One vector is turned by the same rotation once a step. Each row is the vector after some number of steps, and that number follows the row.
The counts run from 0 to 261.
[ 3.30  0.41 -1.92  1.88 -0.64 -2.24  0.74 -0.03 -3.11 -1.90 -1.03  0.88
 -2.31  1.13 -0.89  1.02 -1.46 -0.70  4.29 -1.59  0.63  3.46  0.27 -0.93
  2.96 -3.08  2.99  0.76 -0.63 -1.53  0.31  1.73  1.46  1.40  0.15 -0.72
  0.53  2.16]  71
[ 4.50 -0.33 -0.31  1.51  1.04  1.50 -0.93  0.74  0.49  0.86 -1.65 -0.46
  0.00  2.10 -0.56  3.52  0.02  0.34  5.23 -1.53 -1.44  1.81 -1.76 -1.44
 -0.69 -0.45  2.46  0.28 -2.57 -2.77  1.78 -0.25 -1.52  2.54  0.78 -2.78
  1.02  3.04]  20
[ 1.46  0.84  2.45  3.59 -0.14  3.13 -1.09 -0.10  1.68  0.97  1.48 -0.69
  1.95 -1.27 -1.69  1.65  2.75  1.74  1.00  0.03 -1.76  0.21  0.19  3.25
  0.72 -0.34 -0.69 -1.84 -4.83 -0.40  0.28 -0.09 -1.78  0.68  1.64 -0.49
 -3.10 -1.80]  24
[ 0.51 -1.42  3.45  0.53  0.35 -0.16 -3.11 -2.13  4.41  4.00  2.23 -0.19
  4.89  0.06 -2.09  1.63  2.07 -0.59 -1.55  0.34 -0.59 -0.05 -0.19  1.38
  1.05  0.85  0.54 -3.30 -2.17 -1.37  0.87 -0.20 -0.88  1.41  0.60  0.73
 -2.62 -1.51]  6
[ 3.29  1.69 -0.07 -0.71  2.71  1.51 -2.91 -0.63  0.10 -0.28  0.19  0.68
  0.67  1.61  0.78 -1.53 -1.47  0.45  3.36 -0.88  0.97  0.42 -4.39 -0.26
  1.57  0.58 -0.48 -1.02  1.24 -1.40  0.99  0.45 -0.78  2.95  2.91  1.36
  4.16  1.13]  158
[ 0.62  0.93 -0.36  1.24  3.19  0.07 -4.34 -0.96  0.52  0.40  1.20  1.29
  1.97  2.96  0.75 -2.28 -1.08  1.91 -0.77  2.30  0.89 -1.01 -1.91 -0.61
  2.32  2.79 -1.62 -2.12  2.75 -2.15  2.84  1.89 -0.61  0.79  3.18  2.32
  1.97 -0.31]  48
[-1.61 -1.59  0.88  1.88 -1.02  0.58  3.20 -0.31 -0.39 -0.01 -0.62 -0.63
 -0.37 -2.40  2.36 -2.35 -3.24  0.15  0.25 -1.00  0.17 -1.54  0.73 -4.19
 -3.22 -0.85  4.08  1.44  2.44 -3.71 -1.16  0.47  1.85  0.18 -1.46  3.16
  0.48  1.59]  249
[ 1.30  2.19  0.73  1.36  1.51 -2.60 -2.80  0.24 -1.14 -0.26 -0.33  1.67
  2.93 -1.59 -1.88 -3.74  3.80  1.37 -2.50 -1.44  1.04  2.92 -1.10  4.00
  1.59 -1.64  0.97 -1.90  0.03  1.43 -1.94  2.27  1.58  0.03  1.78  3.77
 -1.01  1.19]  177
[ 0.58  1.18  1.50  5.26  0.71 -0.87  1.01  1.56 -2.34 -0.23 -0.93  0.41
  1.53 -1.19 -0.54  0.25  3.63  2.61 -1.91 -0.46 -2.69 -0.99  1.37  2.90
 -0.45 -2.08  2.05 -1.95 -3.69  0.60 -0.93  0.65  0.68 -1.07  1.71  1.98
 -4.02  0.36]  42
[ 0.09  0.03  3.11  3.58 -3.13  1.04  1.18 -1.66 -1.08  0.45 -0.25  0.02
 -1.62 -4.41 -0.35 -0.72 -0.69  0.61  1.57 -0.74 -1.51  0.91  1.38  0.31
 -0.29 -2.13  1.76 -0.41 -2.74 -3.67 -1.26 -0.22 -0.09  1.33  0.79 -0.05
 -5.39 -1.03]  239
[-0.84 -0.13  0.35  1.01 -0.33  1.86  1.32  2.09 -1.98 -2.13  1.74 -1.35
 -0.13  2.70  2.73 -0.60 -3.41  0.21  0.69 -0.60  0.75 -2.40  1.23 -5.45
  0.10 -0.09  1.51  2.59  0.84 -1.11  2.39  0.56  0.13 -0.22  0.89  2.51
  5.45 -2.39]  44
[ 0.19 -1.56 -2.64 -3.43  2.08 -4.22 -0.57 -1.71  1.17 -1.77 -2.47  0.29
  0.68  0.50 -1.55 -2.57  1.97  2.01 -3.20  2.73  1.67  0.99  1.08  4.17
 -0.81  1.71 -0.87 -1.23  3.65 -1.21  0.89 -0.10 -0.07  0.02 -0.39 -1.63
 -0.54  1.69]  219
[-0.32 -2.01 -0.25  0.58 -2.58 -4.58  2.16 -0.15  0.04 -0.10 -0.82  0.32
  0.57  2.77 -0.95  3.09 -0.82 -2.36  0.70  0.52  0.41  1.27  5.78 -3.18
  1.48 -2.35  4.45  0.55  0.56 -1.52  0.84  2.06  1.55 -2.42 -2.18 -0.16
  0.08  0.07]  207
[ 0.13 -0.26  0.69  0.88  0.02  0.81 -0.15 -1.01  0.57  0.80 -1.18  0.55
  1.10 -6.37 -0.62 -4.58  0.62  2.42 -1.23  0.09 -0.36  0.29 -0.82  3.55
 -2.47 -0.25  2.00 -2.35  1.82 -2.03 -2.75 -0.47  0.70  0.46  1.04  2.62
 -4.18  0.23]  118
[ 1.52 -0.08  0.14 -1.82  2.50 -0.78 -2.19 -3.40  3.05  3.08  0.75  2.07
  0.99 -0.09 -0.25 -0.62 -3.86 -2.06  1.22  1.13  0.75  0.81 -2.12 -1.27
  1.52  1.99  1.16 -2.70  2.41 -4.41  2.27 -0.30 -1.38  2.59  1.04  0.02
 -0.08  0.86]  107
[-2.24 -2.23  2.79  3.81 -4.40  2.50  0.91  1.07 -0.51 -2.21 -0.62 -2.15
  0.30  0.14 -0.18  0.68  3.93  4.66 -0.73  0.95 -1.57  0.18  3.00  0.58
 -0.47 -0.36  0.33  2.23 -2.02 -1.02  1.17  1.10  0.64  0.16  1.08  1.67
 -1.25 -0.79]  25
[ 1.31 -1.69  2.56  2.05 -2.72  1.75 -2.73 -1.59  2.70  0.27 -1.37 -0.94
  1.11  1.05 -2.88  0.32  4.58  2.86  0.62  1.17 -0.24  2.47 -0.06  3.32
  1.41  1.39 -0.17 -1.68 -1.94 -2.48  1.44  0.77 -0.97  1.61  2.00 -1.85
 -2.85  0.08]  134
[ 0.08  0.21  2.17  2.28 -2.95  1.30 -1.82 -2.67  1.10  0.83  0.16  0.96
  0.38 -2.93 -1.87 -3.05  2.99  2.37  0.90 -0.71  0.42  3.84 -1.04  4.43
  0.65 -0.51  2.29 -1.55 -1.27 -2.48 -1.78  1.32  0.91  1.95  0.59  2.16
 -4.41  1.44]  126
[ 0.24 -0.56 -0.71  1.85 -1.88  0.95  2.29  3.31 -4.88 -4.48 -1.52 -1.74
 -1.84  0.26  0.70 -2.11  0.48  2.32  1.11 -1.69  0.18 -2.36  0.31 -0.55
 -0.79 -1.66  1.14  4.31  0.40 -1.53  0.47  0.88  0.51  0.18  0.06  3.05
  3.58 -0.39]  172
[ 2.63 -0.26 -1.19 -3.69  4.04 -0.51 -1.11 -1.48  2.90  0.54 -0.64 -0.95
  2.70  0.37  1.75 -1.03 -1.57 -0.72  0.01 -0.13  0.90 -2.89 -2.29 -0.18
 -3.86  1.94  1.32  0.09  3.20 -2.07  0.44 -1.60 -0.88  1.54 -0.39  0.20
  3.66  1.97]  132
[ 0.63  1.39 -0.39  3.18  5.33 -0.29 -0.70  0.78 -1.53  0.45 -0.95  0.61
  2.93 -1.83  0.73 -1.93  1.97  3.04 -3.50  0.42 -1.60 -1.65 -1.07  2.88
 -1.14 -1.05  0.31 -2.68  1.20 -0.01 -0.99 -0.02 -0.39 -0.49  1.63  4.09
 -2.22  0.38]  169
[ 0.57 -1.07 -1.54 -0.75 -0.14  1.82  0.51  0.81  1.69 -0.27 -0.36 -2.47
 -0.20  3.23  1.48  3.55 -1.36  0.63  3.28  0.34 -1.16 -1.96 -0.07 -3.85
 -2.11  2.46  1.17  1.87 -0.69 -4.41  3.74 -0.83 -2.62  2.29  1.05 -3.09
  3.48  0.00]  11
[ 1.97  0.04 -2.69  1.71  1.29  0.39  3.02  1.90 -2.99 -2.68  0.15 -1.16
 -2.41  0.42  1.66  2.04 -4.41 -0.92  2.27  0.61 -2.12 -2.86  1.27 -3.99
  1.05 -0.80  0.01  0.86 -0.97 -1.81  3.26 -0.43 -1.81 -0.01  0.64 -1.64
  1.03 -1.88]  70
[-0.70 -3.27 -0.40 -2.23 -3.24 -0.59 -1.69 -2.24  2.98 -0.89 -2.70  0.60
  1.30  1.38 -2.05 -1.05  3.23  2.72  0.33  1.68  2.49  4.19  1.01  0.38
  0.82  2.39  1.09 -0.16  2.66 -2.74  0.73  1.05  1.18  1.94 -0.37 -1.92
  1.05  2.56]  244
[-0.57 -0.66  2.09  2.87 -1.15  0.57  1.90 -1.73  1.22  3.00  2.18 -0.22
  1.11 -2.67  1.32  1.17 -3.38 -1.09  0.05  0.13 -2.65 -1.95  1.33 -2.64
 -0.34 -0.71  2.88 -1.87 -1.24 -2.87  0.44 -1.00 -0.84 -0.13  0.48  1.72
 -4.48 -2.96]  111
[ 2.69  1.00  0.14  0.17 -0.64 -3.77  0.76  0.65 -1.40  0.97  0.71  1.15
  1.17  2.45 -0.05  0.64 -3.78 -4.38  1.17 -3.05  1.81  1.48  1.32 -2.77
  2.16 -1.69  3.21  0.58  0.56 -0.15 -0.86  1.62  2.66 -0.45 -1.01  1.29
  3.38  0.77]  199
[ 3.47  0.48  1.55 -1.32  0.12 -0.34  1.52 -0.18  2.19  2.42  2.18 -1.18
  2.01 -0.91  0.76  0.94 -3.45 -4.33  1.60 -3.56 -0.19 -1.30 -0.09 -1.93
 -1.59 -1.85  4.56  0.22 -1.51 -0.70 -2.27 -1.51  0.30  0.06 -1.43  0.79
  2.22  1.16]  250
[ 1.42 -2.23 -3.71 -0.64  1.61 -3.14  2.25  0.82 -2.13 -3.32 -3.22 -0.77
 -2.73  0.01 -0.04  0.30 -1.59  0.37  1.72  1.56 -0.83 -0.18  2.44 -1.44
 -1.55 -0.88  1.34  0.55  1.40 -3.20  2.06 -1.08 -0.73  1.78 -0.55 -2.42
  0.65  1.85]  88
[ 1.62  0.31 -0.33 -0.60  3.77 -1.60 -2.02 -1.45  1.47  3.09 -1.15  0.42
  3.59 -2.18 -1.02 -1.68  0.46  0.85 -0.83 -0.03 -0.17 -0.73 -1.29  3.41
 -2.78  0.74  2.27 -3.97  2.25 -1.23 -1.44 -1.13 -0.35  1.35  0.46  1.27
 -1.26  3.43]  5
[-0.49 -1.23 -0.16 -3.07  1.22 -0.05 -1.60 -2.84  3.03  1.30 -0.36 -0.28
  1.34 -2.28  0.47 -5.11 -0.66  1.68 -2.67  0.97  2.11 -0.81 -1.44  1.91
 -1.00  1.92  0.29 -1.91  4.63 -2.77 -0.50  0.03 -0.23  1.13  0.07  2.37
  0.49  0.92]  245
[-0.01 -0.32 -0.02  0.74 -0.13 -2.11  2.23  1.73  0.02 -1.59  0.66 -1.60
  1.24  1.81  0.61  0.68 -2.23 -1.89 -4.12  1.38 -0.30 -4.28  4.49 -1.08
 -0.40 -0.61  0.00  1.61 -1.13  1.02  0.32 -0.46 -0.68 -2.83 -0.45  0.56
  0.71 -3.62]  69
